The same turns and mirrors carry the whole set onto itself, and each row onto the other rows of its family. Which rows share a family with each named row? Give them in list order.
These 18 rows form 3 families of 6 rows each.
K933: [  0  -9  33 -50  18  10 -17  14]
K305: [ -8   6  40 -42  20   1 -27  12]
K733: [ 32   1 -13  13 -18 -16  -5 -39]
K263: [ 30  -2 -13  12 -26  -7  -7 -37]
K781: [ 25  -8 -10  19 -19 -30  -2 -29]
K414: [ -7   5  45 -39  17  -4 -24   4]
K394: [ -1   2  37 -45  17  12 -20  17]
K501: [-21 -17 -27  33  36  11  -7  26]
K806: [-24 -22 -19  30  36  15  -6  30]
K934: [-10   1  39 -42  24  -3 -30   4]
K181: [ 29   1 -11  13 -20 -30  -3 -31]
K382: [ 31  -3 -14  18 -15 -11  -6 -42]
K9: [  2  -3  40 -46  12  14 -17   9]
K408: [-24 -11 -27  35  44  14 -16  17]
K480: [ 23   0  -6  18 -25 -32  -7 -29]
K299: [-29 -12 -19  35  45  15 -17  15]
K543: [-24 -17 -24  34  37   6   4  28]
K37: [-25  -7 -22  35  47  18  -9  10]

Which other rows belong to the same family as K9? K781, K414, K806, K382, K299
Which other rows belong to the same family as K933? K263, K934, K480, K543, K37

The same turns and mirrors carry the whole set onto itself, and each row onto the other rows of its family. Which rows share a family with each named row? Give them in list order.
These 15 rows form 3 families of 5 rows each.
K18: [  1 -43  17   9   1   1  18 -14 -25]
K900: [ -4  40  -6 -53   1  -7 -29  18  14]
K168: [  6  46 -36  -4 -46 -10  -9  21  15]
K325: [-17 -23  16 -31  36   2 -18   5  -3]
K369: [ -9 -15  20 -46  33   2 -14   5 -10]
K513: [ -5  -6  -8  40 -42  11  27   3 -18]
K858: [-14  -7   9 -33  45  13 -15   6  11]
K183: [  9  51 -25  -5 -49  -9  -7   4  16]
K600: [  2  33 -26 -38   0  13 -31  22  27]
K512: [ -6  30 -16 -46  10  -4 -37  23  15]
K582: [-17 -29  22  16  18  10  22  -5 -19]
K935: [ 10  -3 -13  32 -48  -5  22 -18  -8]
K764: [-14 -42  16  21  -1  -1  20 -12 -15]
K58: [  1   0 -16  35 -51  -6  26  -3  -5]
K978: [  6  36 -37   4 -53  12  -5  21  11]

Which other rows belong to the same family as K858? K513, K600, K582, K978
Which other rows belong to the same family as K935? K18, K900, K369, K183
Which other rows belong to the same family as K58? K168, K325, K512, K764

The same turns and mirrors carry the whole set onto itself, and each row onto the other rows of its family. Which rows share a family with each named row? Give them in list order.
These 32 rows form 4 families of 8 rows each.
K487: [ 13 -38 -20   1  17  28 -19  15  18 -26 -43 -19 -15 -23  16 -16   3   9
 -22   7 -30  25  68   1   9   5]
K156: [-29 -10 -20  32  20  10  15  -8   1  31   2  -1 -31   9  36  16   4 -66
   5 -32 -31  47  37 -11 -50 -10]
K969: [ -7   1 -10  19   8 -26  26  24 -32  31   5  14  38  55 -16   3   5  -1
  20 -21  -2  13   4 -20 -53   7]
K474: [ 26  -6 -46  14  27  -7 -13 -10  -7  -5 -25  13  10  10  12  -2 -47  -1
  15 -37 -28 -22 -37  24  -8  18]
K429: [ 22  16 -24 -28  -2   6  22  -6 -17 -14  -4 -12   3  30  19  -1  -6  -7
 -35  14 -54 -30 -33 -43  10  45]
K50: [ 29  -3 -41  11  -9 -13   1 -28  -7 -33 -31 -28  -9  27  36  39 -35 -18
  12 -26 -38  -2 -21  40 -37  -9]
K2: [ 18 -23 -22  13  16  26 -28  11  15 -26 -28 -46 -18 -33  20 -14   4  -8
 -22  19 -41  36  37  -6  30  17]
K702: [ 12 -31 -29   4  -9  20  26 -29   7 -24 -26 -41 -22  45  29  24   4 -18
 -36 -44  -2   5  57 -24  19  14]
K901: [-11  -6 -39  32   0   7  17  52 -23  35 -24 -52 -10   6  15  27  29 -15
   6  18 -31 -28 -56 -29 -34  -4]
K746: [-44 -16  10  15  -9 -19  34   0 -31  24   4  -6  31  40  16  23  -9 -11
  16 -26  -5  29  -5  29 -46   7]
K570: [ -4   7 -60 -11  -8 -21  34 -12 -34  -7  -4 -34  11   7  -9  12 -15  13
 -13  -7 -31 -48 -16 -32 -26  55]
K395: [-31 -11 -10  32 -18 -34  23   1 -26  29   0  -1  42  42  37  15   2 -25
   6 -18 -32  41   4  23 -46   8]
K657: [ -4 -11 -24  37 -12  15  31  59 -23   4 -11 -46  -1 -35 -12 -20  29  -3
 -10   1 -21 -33 -19 -52 -17 -16]
K116: [  7 -51 -21 -15 -19  13   8  -6  35   3 -30 -20 -14  16  50  -3   4 -38
 -52 -24 -10  30  33   3  31   0]
K739: [  8  22 -46 -28 -13 -16  37  -5 -16 -11   4 -46   9   5 -21  23  -9  17
 -32   4 -30 -32 -30 -15 -11  39]
K626: [ -6   6 -10   8  -1  17  34  70 -15  -4  -3 -64  -3 -30  -4   5  28  -4
  -2  -1 -24 -25 -32 -37 -32 -17]
K34: [-29 -52  -9  23   3  46  15   6  10  26 -28 -32 -41  12  38  -9   4 -46
   9 -22 -21  26  29 -10 -68   8]
K646: [ 31 -20 -54  13   8   8 -18   6  39 -28 -35 -72 -12  -3   3  -5   7  17
 -19  -2 -15  38  26  23   0  25]
K147: [  5 -45 -17   1  -3  14  14 -26  37  14  -9 -11  -2  16  37  -6 -11 -33
 -44 -46 -14  14  51  -3  31   8]
K85: [ 11  22 -48  15  17 -14  23 -19 -23 -36 -15 -13   8  12  32  24 -34  -5
  33 -36   2 -11 -32   6 -21  12]
K194: [  3  -3 -27 -22 -13  -5  43  -1   7 -52  -9 -35  -8  23 -26 -26   6  12
 -25   5  -8 -39 -11 -30  -5  42]
K709: [ -6 -35 -33  25  -1 -13   1 -26   2  -9   1   5  -9  56  22   5  -2 -41
 -54 -23 -16  18  20  -5  38  10]
K841: [ 17 -27  36  12  -8 -33   7  61  12  17 -28 -51 -34  15 -19 -20  11 -18
 -36  -6 -18  35  28 -18 -18   2]
K220: [-23 -49 -25  49  30  -4  29  -5  14  36   1 -27 -25   8  14   2  17 -59
 -27 -23 -40  36 -11  -7 -59 -15]
K164: [  4 -19  21  20  -6 -25   6  38  19  43 -30 -61 -12 -30 -28 -21  10 -18
 -15  24   0   7  13 -39   0  16]
K106: [-45 -13 -19  11   9  -8  14  -5   7  10   2   0 -43  27  47  18   7 -51
  -6 -15 -21  49  19   2 -64 -11]
K537: [-41   3 -27  14 -19  31  12  65  13  15  -4 -37 -16  -3 -21  -1  33 -15
   4 -10 -12 -37 -20  -8 -45  -4]
K398: [  2   8  38  36 -34  -9 -11  41  -2  25 -24 -42 -12   4 -16 -23  11 -28
  17  10 -11   1  39 -41 -18  21]
K529: [ 51 -20 -40  24   3  28 -32   4  33 -12 -25 -40  12 -26  17 -17  10  -1
  -2  21 -38 -19  31 -15  -3  25]
K186: [ 14 -32  18  -2 -16 -23   5  42  11  20 -39 -56 -17 -37 -32 -12   9 -15
  -6  15  10 -17  17 -37 -24   3]
K601: [ 29  27 -58  19  -4 -39  12  -7 -27 -22  -6 -20   2  16  33  13 -31   1
  13 -29 -10   0 -49  -7 -23  12]
K770: [ -2 -25  35  20  12 -31  31   4 -33   7 -15 -19  30  43  16  33  13 -19
   6   4 -10  34 -10  -6 -53 -20]

Which other rows belong to the same family as K398? K474, K429, K702, K646, K220, K537, K770
Which other rows belong to the same family as K186? K487, K570, K395, K657, K116, K106, K601

